In the rows, 128 means zero.
Each path below is one point turned by a fixed rotation once a step. After each direction that follows a path, write how fast that rotation turns it, in degrees a step (0 if it stays still).
Each turn is a multiple of 5 degrees from 10 to 175, or 0.
Each row of a path follows its step; steps can be skipped.
path 1
step 5: [128 115 124 133 127 125 131 122 124 124 133 136 128 122 126 130 121 123
 129 128 114 117 129 130 117 129 117 122 126 126 121 127 122 133 123 133
 122 121 128 126 131 121 130 128 123 138 129 120 132 123 125 127 132 143
 140 140 148 129 125 128 126 130 127 134 125 141 131 133]
step 6: [134 114 126 132 143 121 134 122 125 126 122 126 120 131 121 130 126 131
 129 119 118 130 134 136 135 125 128 122 128 131 129 124 125 129 128 122
 115 138 124 129 136 122 132 124 130 131 138 135 124 123 138 130 131 118
 125 139 124 130 122 132 124 129 126 122 134 137 132 110]
step 7: [130 128 135 126 137 131 142 128 117 123 122 120 126 140 132 131 127 122
 130 133 127 129 137 132 127 135 119 129 117 123 126 136 127 123 126 134
 136 129 116 134 125 129 120 128 135 125 135 128 130 133 120 115 127 121
 114 135 125 122 137 122 133 122 123 133 128 133 118 123]
step 8: [124 139 127 127 125 122 139 132 123 130 119 119 119 115 148 133 129 126
 131 124 126 133 137 114 124 118 123 133 128 136 124 131 127 131 132 126
 135 131 135 125 139 126 131 130 130 125 138 134 126 132 124 117 133 129
 131 128 134 135 140 122 125 131 137 132 126 131 134 133]
step 9: [112 131 130 133 125 121 130 126 137 119 130 127 131 123 132 124 122 130
 121 121 117 117 132 126 131 125 118 120 138 123 136 117 129 143 125 125
 132 136 136 138 137 127 130 135 128 133 120 122 126 128 120 131 124 127
 120 128 126 121 138 130 137 136 125 131 129 125 137 124]
step 12: [134 134 124 121 123 128 130 130 120 137 118 122 122 127 130 139 118 130
 116 122 130 126 143 131 128 131 119 117 116 120 135 129 118 134 137 135
 131 129 136 128 121 127 125 111 117 135 126 129 133 126 113 130 125 131
 128 124 128 133 127 131 123 126 126 126 126 126 122 130]
step 15: [136 135 131 113 128 122 131 128 120 133 129 128 121 130 126 122 134 120
 134 123 122 127 129 131 121 129 134 128 132 120 112 122 123 123 134 122
 135 127 127 127 130 124 135 135 140 132 117 136 142 135 123 119 120 132
 117 129 130 119 122 134 118 130 125 126 115 132 128 125]
step 16: [130 124 133 122 125 135 129 137 130 130 118 127 130 132 133 120 137 135
 125 128 114 128 134 126 124 119 128 119 136 125 136 131 129 125 118 131
 128 135 140 127 125 126 128 121 131 116 140 137 131 128 125 129 129 127
 112 120 121 127 128 134 116 132 141 126 122 121 133 136]
Speeds:
[127 125 129 127 127 130 130 126 130 128 128 130 128 128 127 128 128 131
 129 131 126 128 129 130 126 129 125 130 129 124 130 126 127 127 126 130
 129 127 129 129 127 128 128 129 127 124 128 125 128 128 124 128 130 126
 128 128 128 130 129 128 130 127 129 128 127 128 126 129]  160
